arr =
array([[233, 116, 116, 111, 135, 105,  49,  37, 119,  89, 103],
       [141,  89, 116, 149, 105, 162,  79, 119, 107, 100,  54],
       [100,  89,  92,  92, 151, 148,  88, 146,  77, 101,  80],
       [ 83, 164,  83, 141, 150,  62,  81, 166,  92,  60,  76],
       [192, 160,  87, 116, 102,  84,  89,  77, 140, 105,  54],
       [ 98, 123, 109, 129, 115, 102,  66, 168, 103, 107,  93],
       [164, 115, 172, 125,  98,  88,  64,  85,  88,  85, 156],
       [192, 103,  94, 101,  92, 111,  11,  69,  90, 155,  90],
       [121, 123,  36, 112, 109,  93,  57, 105, 161, 109, 102],
       [118, 159,  99, 109, 127,  68, 108,  97, 115,  56, 104],
       [151, 103,  42, 100, 171, 122,  69, 112, 145,  77,  94],
       [ 93, 107,  93, 103, 129,  71,  54, 110, 105,  84, 186]])
Rows and columns are counted from 1.
row 1 col 1 -> 233
row 5 col 9 -> 140
row 12 col 9 -> 105
row 4 col 3 -> 83
row 8 col 11 -> 90
row 5 col 2 -> 160
row 12 col 4 -> 103
row 2 col 4 -> 149
row 10 col 2 -> 159
row 4 col 6 -> 62
row 6 col 7 -> 66
row 11 col 7 -> 69
row 6 col 1 -> 98
row 11 col 8 -> 112
row 7 col 4 -> 125
row 9 col 3 -> 36
row 9 col 6 -> 93
row 9 col 1 -> 121
row 5 col 5 -> 102
row 3 col 10 -> 101
row 10 col 11 -> 104
row 8 col 8 -> 69
row 3 col 11 -> 80
row 4 col 8 -> 166
row 6 col 6 -> 102
row 3 col 5 -> 151
row 4 col 9 -> 92
row 7 col 6 -> 88
row 3 col 2 -> 89
row 7 col 7 -> 64
row 9 col 8 -> 105
row 12 col 3 -> 93
row 2 col 11 -> 54

grid =
[[ 85  90  90 100 150  94  46 174  74  94 158]
 [113  98 141 141 123 160 107 136 109 134  98]
 [143 129 112 130 132 123 182  47 119 156 128]
 [139 128 136 125 162 147 152  82 100 136  66]
 [118 139 117 129 140 143 157 111 174 113 158]
 [124 150 103  69 101 117  87  56  64 209 175]
 [ 83 124  79  76 142 124  98  73 111 156 142]
 [122 141 153 101 151 154 117 124 126 135 106]
 [139 160 160  96 148 123  94 187 132  80 213]
 [122  84 104 140 145  81 138 127  95 101 123]
 [124 113 145 133 108  84  81 235 136  89 158]
 [125 158  97 110 121 130 105 110 122 170 198]
 [119  89  86 154 139  85 190  95 160  82 100]
 [150 122 102 170 108 112 159 102 117 188  89]]
Rows and columns are counted from 1.
row 1 col 1 => 85
row 7 col 8 => 73
row 13 col 5 => 139
row 2 col 6 => 160
row 8 col 1 => 122
row 9 col 4 => 96
row 14 col 7 => 159
row 13 col 7 => 190
row 6 col 5 => 101
row 6 col 3 => 103
row 8 col 6 => 154
row 9 col 3 => 160
row 6 col 11 => 175
row 5 col 6 => 143
row 9 col 1 => 139
row 4 col 6 => 147
row 1 col 7 => 46
row 8 col 8 => 124
row 11 col 11 => 158
row 7 col 10 => 156
row 9 col 7 => 94
row 6 col 2 => 150
row 8 col 9 => 126
row 12 col 6 => 130
row 8 col 5 => 151
row 5 col 7 => 157
row 10 col 7 => 138
row 5 col 8 => 111
row 14 col 3 => 102
row 7 col 11 => 142
row 11 col 4 => 133
row 14 col 1 => 150
row 3 col 8 => 47
row 2 col 2 => 98

M =
[[-0.07 -0.14  0.22 -0.15  0.09 -0.05  0.20  0.06]
 [ 0.24 -0.12  0.11 -0.16  0.11 -0.05  0.14  0.12]
 [-0.04 -0.21 -0.17 -0.01 -0.01  0.06 -0.10  0.20]]
Indices start at 1.
(1, 1)	-0.07
(3, 8)	0.20
(2, 8)	0.12
(1, 6)	-0.05
(2, 6)	-0.05
(2, 4)	-0.16
(2, 5)	0.11
(1, 2)	-0.14
(3, 6)	0.06
(2, 7)	0.14
(3, 4)	-0.01
(3, 3)	-0.17
(1, 3)	0.22
(3, 7)	-0.10
(2, 2)	-0.12
(2, 1)	0.24
